In the data rows, zero lies at 4.5, halfway between 4 and 5.
Here is a table of points, one per row:
[3. 7. 5. 5. 7. 7. 3. 3. 4. 3. 4. 5. 2. 4. 6. 2. 6. 8. 5. 2. 4. 7. 4. 1. 3. 4. 7. 2. 6. 2. 4. 5.]
[6. 5. 6. 3. 3. 4. 4. 4. 6. 6. 2. 6. 4. 4. 5. 3. 5. 2. 5. 6. 4. 5. 7. 6. 3. 5. 2. 6. 4. 5. 3. 4.]
[5. 4. 4. 4. 5. 2. 5. 4. 6. 5. 3. 6. 6. 6. 5. 8. 3. 6. 5. 8. 5. 2. 4. 7. 7. 5. 6. 5. 2. 5. 4. 3.]
[4. 8. 4. 4. 6. 5. 3. 4. 1. 6. 6. 2. 3. 4. 4. 5. 5. 7. 4. 4. 6. 7. 6. 5. 2. 5. 3. 3. 7. 5. 7. 7.]
[2. 5. 3. 6. 5. 4. 4. 3. 5. 3. 6. 4. 4. 9. 2. 4. 3. 7. 7. 2. 5. 4. 0. 5. 5. 6. 4. 5. 3. 7. 6. 4.]
[3. 4. 5. 6. 4. 1. 5. 4. 6. 5. 6. 7. 6. 5. 5. 6. 2. 3. 5. 4. 2. 2. 3. 7. 5. 5. 5. 6. 2. 6. 4. 5.]
[5. 3. 5. 4. 4. 3. 5. 3. 3. 6. 3. 6. 7. 5. 6. 4. 5. 1. 5. 6. 5. 4. 5. 5. 5. 5. 6. 7. 3. 6. 6. 5.]
[0. 6. 9. 9. 9. 5. 0. 0. 8. 0. 0. 4. 0. 8. 5. 1. 5. 9. 9. 4. 0. 6. 1. 0. 9. 2. 9. 0. 6. 1. 1. 0.]
[3. 6. 2. 3. 5. 6. 3. 5. 3. 5. 6. 5. 7. 4. 3. 5. 3. 4. 5. 4. 4. 3. 5. 5. 5. 7. 4. 4. 4. 5. 7. 4.]
[1. 4. 5. 3. 5. 7. 7. 5. 5. 5. 3. 2. 4. 2. 6. 1. 7. 4. 5. 5. 4. 8. 6. 3. 2. 3. 4. 3. 7. 0. 3. 6.]
[5. 6. 5. 3. 3. 3. 4. 4. 4. 3. 5. 5. 5. 6. 4. 6. 2. 5. 5. 5. 6. 4. 6. 4. 6. 4. 6. 7. 4. 6. 5. 4.]
[2. 6. 5. 6. 7. 4. 1. 1. 6. 2. 4. 4. 1. 8. 3. 3. 2. 6. 8. 4. 3. 7. 1. 0. 5. 3. 8. 3. 4. 4. 3. 1.]
[6. 3. 4. 6. 4. 4. 3. 6. 7. 3. 5. 7. 5. 6. 6. 6. 5. 2. 5. 7. 3. 1. 3. 7. 3. 6. 7. 7. 1. 5. 5. 2.]
[3. 4. 4. 5. 4. 5. 5. 5. 4. 6. 5. 4. 5. 5. 4. 5. 3. 4. 4. 4. 7. 3. 6. 6. 2. 6. 5. 3. 6. 5. 5. 3.]
[4. 4. 4. 3. 4. 3. 6. 4. 5. 6. 6. 4. 4. 3. 6. 4. 6. 4. 1. 4. 4. 4. 5. 5. 5. 5. 4. 4. 4. 6. 6. 4.]
[6. 5. 2. 3. 4. 5. 4. 6. 3. 6. 5. 2. 2. 3. 2. 5. 6. 3. 5. 2. 7. 5. 4. 4. 4. 4. 4. 4. 5. 4. 7. 7.]
[5. 3. 3. 8. 3. 2. 5. 6. 6. 5. 1. 7. 6. 6. 6. 8. 3. 4. 5. 7. 2. 2. 3. 6. 7. 3. 6. 7. 1. 7. 3. 3.]
[6. 1. 8. 4. 2. 7. 5. 6. 6. 6. 2. 3. 4. 2. 8. 3. 6. 3. 5. 7. 2. 5. 7. 5. 4. 2. 4. 5. 3. 3. 2. 9.]
[3. 5. 5. 6. 5. 5. 4. 6. 4. 4. 5. 6. 8. 3. 3. 4. 5. 5. 5. 5. 6. 3. 3. 5. 6. 4. 6. 7. 4. 7. 5. 3.]
[5. 4. 3. 4. 4. 5. 6. 4. 2. 4. 7. 5. 3. 5. 4. 3. 3. 7. 3. 3. 5. 5. 5. 4. 4. 6. 3. 3. 5. 6. 6. 5.]
[4. 2. 8. 3. 1. 7. 6. 5. 6. 6. 3. 4. 5. 5. 8. 3. 9. 2. 4. 7. 3. 5. 6. 5. 2. 1. 4. 6. 6. 1. 1. 8.]
[5. 6. 3. 5. 7. 5. 6. 4. 3. 6. 9. 2. 3. 3. 2. 7. 3. 5. 5. 3. 7. 6. 5. 4. 5. 6. 4. 5. 6. 6. 7. 6.]
[6. 6. 5. 4. 4. 5. 4. 4. 4. 4. 4. 4. 6. 5. 3. 7. 3. 6. 3. 5. 3. 5. 3. 5. 3. 7. 5. 5. 2. 6. 5. 3.]
[4. 6. 4. 5. 7. 4. 3. 2. 4. 2. 6. 4. 4. 4. 2. 3. 4. 7. 5. 4. 5. 5. 5. 2. 4. 4. 3. 3. 6. 3. 4. 4.]
[7. 3. 5. 3. 5. 6. 5. 7. 5. 5. 4. 2. 5. 2. 5. 3. 5. 4. 2. 3. 6. 6. 5. 4. 3. 4. 4. 3. 6. 4. 3. 6.]
[7. 5. 3. 4. 6. 6. 5. 5. 4. 5. 6. 6. 5. 7. 3. 6. 4. 5. 3. 3. 7. 5. 5. 5. 7. 6. 5. 5. 4. 4. 6. 6.]
[6. 6. 4. 4. 4. 6. 5. 4. 4. 6. 6. 3. 5. 2. 4. 3. 5. 5. 3. 3. 7. 5. 4. 4. 3. 5. 3. 4. 5. 4. 5. 5.]
[7. 6. 3. 5. 3. 3. 5. 5. 3. 5. 7. 5. 7. 4. 4. 5. 5. 6. 4. 4. 6. 4. 4. 3. 6. 6. 3. 3. 4. 4. 6. 3.]
[8. 6. 3. 5. 6. 3. 5. 4. 2. 5. 5. 2. 6. 6. 3. 5. 3. 6. 5. 2. 5. 6. 4. 5. 5. 6. 3. 4. 7. 5. 6. 2.]
[6. 3. 4. 5. 3. 3. 4. 5. 6. 5. 3. 8. 7. 3. 5. 8. 4. 5. 4. 5. 4. 3. 4. 6. 3. 3. 4. 7. 5. 5. 4. 6.]
[5. 5. 3. 6. 5. 4. 4. 5. 5. 5. 5. 6. 6. 6. 5. 4. 4. 4. 3. 7. 4. 3. 4. 6. 8. 5. 5. 6. 3. 7. 4. 4.]
[7. 3. 5. 5. 4. 5. 6. 6. 3. 6. 6. 5. 3. 4. 3. 4. 4. 4. 4. 7. 4. 3. 4. 4. 4. 5. 3. 6. 6. 4. 6. 4.]
[3. 5. 2. 4. 5. 5. 4. 6. 2. 6. 5. 5. 4. 5. 3. 4. 4. 5. 5. 5. 7. 5. 3. 5. 3. 6. 2. 3. 5. 6. 5. 6.]
[6. 4. 5. 1. 4. 5. 5. 5. 2. 6. 6. 5. 3. 3. 5. 4. 6. 5. 4. 3. 5. 6. 5. 6. 5. 4. 4. 4. 5. 3. 4. 4.]
[4. 3. 5. 7. 3. 1. 5. 7. 7. 5. 3. 8. 6. 6. 3. 7. 4. 4. 3. 6. 4. 2. 6. 5. 5. 5. 7. 7. 1. 5. 3. 4.]
[4. 2. 6. 4. 3. 8. 6. 5. 5. 4. 3. 4. 4. 1. 7. 6. 6. 3. 3. 5. 5. 6. 6. 4. 4. 2. 1. 4. 4. 4. 4. 5.]
[6. 5. 2. 3. 7. 5. 4. 3. 1. 4. 6. 3. 4. 4. 3. 3. 5. 5. 2. 2. 8. 6. 3. 6. 3. 8. 5. 3. 7. 5. 7. 6.]
[5. 5. 1. 6. 5. 4. 4. 4. 3. 4. 6. 4. 5. 4. 3. 3. 2. 5. 4. 3. 5. 4. 5. 6. 4. 4. 6. 5. 4. 5. 6. 3.]
[3. 2. 8. 3. 2. 6. 7. 6. 6. 6. 0. 3. 4. 2. 8. 3. 7. 3. 2. 6. 3. 2. 7. 4. 3. 1. 2. 5. 4. 1. 2. 7.]
[4. 1. 7. 3. 3. 7. 5. 6. 5. 6. 4. 4. 5. 5. 7. 3. 7. 3. 4. 5. 2. 5. 9. 4. 2. 2. 3. 4. 6. 3. 3. 6.]
[5. 4. 5. 5. 4. 2. 4. 7. 5. 4. 6. 5. 7. 5. 4. 5. 4. 4. 4. 6. 4. 5. 2. 6. 4. 4. 4. 6. 5. 5. 7. 5.]
[1. 7. 4. 8. 6. 4. 1. 0. 7. 0. 3. 4. 2. 7. 2. 4. 5. 6. 7. 3. 1. 6. 3. 2. 9. 4. 7. 1. 7. 3. 2. 3.]
[3. 7. 4. 3. 4. 5. 4. 5. 1. 4. 7. 1. 3. 2. 5. 4. 5. 5. 4. 2. 6. 6. 5. 4. 4. 7. 3. 3. 7. 4. 5. 5.]
[5. 5. 4. 3. 5. 2. 5. 6. 7. 5. 4. 6. 7. 8. 5. 7. 3. 4. 6. 6. 3. 3. 4. 6. 5. 3. 7. 5. 3. 6. 5. 3.]
[5. 4. 6. 6. 3. 1. 4. 5. 6. 4. 2. 8. 6. 5. 6. 7. 2. 2. 5. 7. 4. 0. 2. 5. 4. 4. 7. 6. 1. 7. 3. 4.]
[6. 3. 7. 3. 4. 8. 8. 5. 4. 4. 3. 3. 2. 2. 7. 1. 9. 3. 6. 5. 3. 6. 7. 4. 1. 1. 3. 3. 7. 2. 2. 6.]
There is one direction along which these points spread out most. Take the direction at right angles to it along which they spread out most. Go by this last direction. Where along it does each point below lie, from 0 to 99? The average is 50, and the first point in the table lies past the average. One standard deviation of the points above along it is 16.
[6. 4. 5. 1. 4. 5. 5. 5. 2. 6. 6. 5. 3. 3. 5. 4. 6. 5. 4. 3. 5. 6. 5. 6. 5. 4. 4. 4. 5. 3. 4. 4.] -> 54
[5. 4. 3. 4. 4. 5. 6. 4. 2. 4. 7. 5. 3. 5. 4. 3. 3. 7. 3. 3. 5. 5. 5. 4. 4. 6. 3. 3. 5. 6. 6. 5.] -> 59
[1. 4. 5. 3. 5. 7. 7. 5. 5. 5. 3. 2. 4. 2. 6. 1. 7. 4. 5. 5. 4. 8. 6. 3. 2. 3. 4. 3. 7. 0. 3. 6.] -> 66
[8. 6. 3. 5. 6. 3. 5. 4. 2. 5. 5. 2. 6. 6. 3. 5. 3. 6. 5. 2. 5. 6. 4. 5. 5. 6. 3. 4. 7. 5. 6. 2.] -> 60
[5. 5. 3. 6. 5. 4. 4. 5. 5. 5. 5. 6. 6. 6. 5. 4. 4. 4. 3. 7. 4. 3. 4. 6. 8. 5. 5. 6. 3. 7. 4. 4.] -> 38
[3. 4. 5. 6. 4. 1. 5. 4. 6. 5. 6. 7. 6. 5. 5. 6. 2. 3. 5. 4. 2. 2. 3. 7. 5. 5. 5. 6. 2. 6. 4. 5.] -> 32
[5. 4. 4. 4. 5. 2. 5. 4. 6. 5. 3. 6. 6. 6. 5. 8. 3. 6. 5. 8. 5. 2. 4. 7. 7. 5. 6. 5. 2. 5. 4. 3.] -> 33
[6. 3. 4. 6. 4. 4. 3. 6. 7. 3. 5. 7. 5. 6. 6. 6. 5. 2. 5. 7. 3. 1. 3. 7. 3. 6. 7. 7. 1. 5. 5. 2.] -> 27
[6. 5. 2. 3. 7. 5. 4. 3. 1. 4. 6. 3. 4. 4. 3. 3. 5. 5. 2. 2. 8. 6. 3. 6. 3. 8. 5. 3. 7. 5. 7. 6.] -> 66
[4. 6. 4. 5. 7. 4. 3. 2. 4. 2. 6. 4. 4. 4. 2. 3. 4. 7. 5. 4. 5. 5. 5. 2. 4. 4. 3. 3. 6. 3. 4. 4.] -> 71
[6. 3. 4. 5. 3. 3. 4. 5. 6. 5. 3. 8. 7. 3. 5. 8. 4. 5. 4. 5. 4. 3. 4. 6. 3. 3. 4. 7. 5. 5. 4. 6.] -> 30
[4. 1. 7. 3. 3. 7. 5. 6. 5. 6. 4. 4. 5. 5. 7. 3. 7. 3. 4. 5. 2. 5. 9. 4. 2. 2. 3. 4. 6. 3. 3. 6.] -> 45
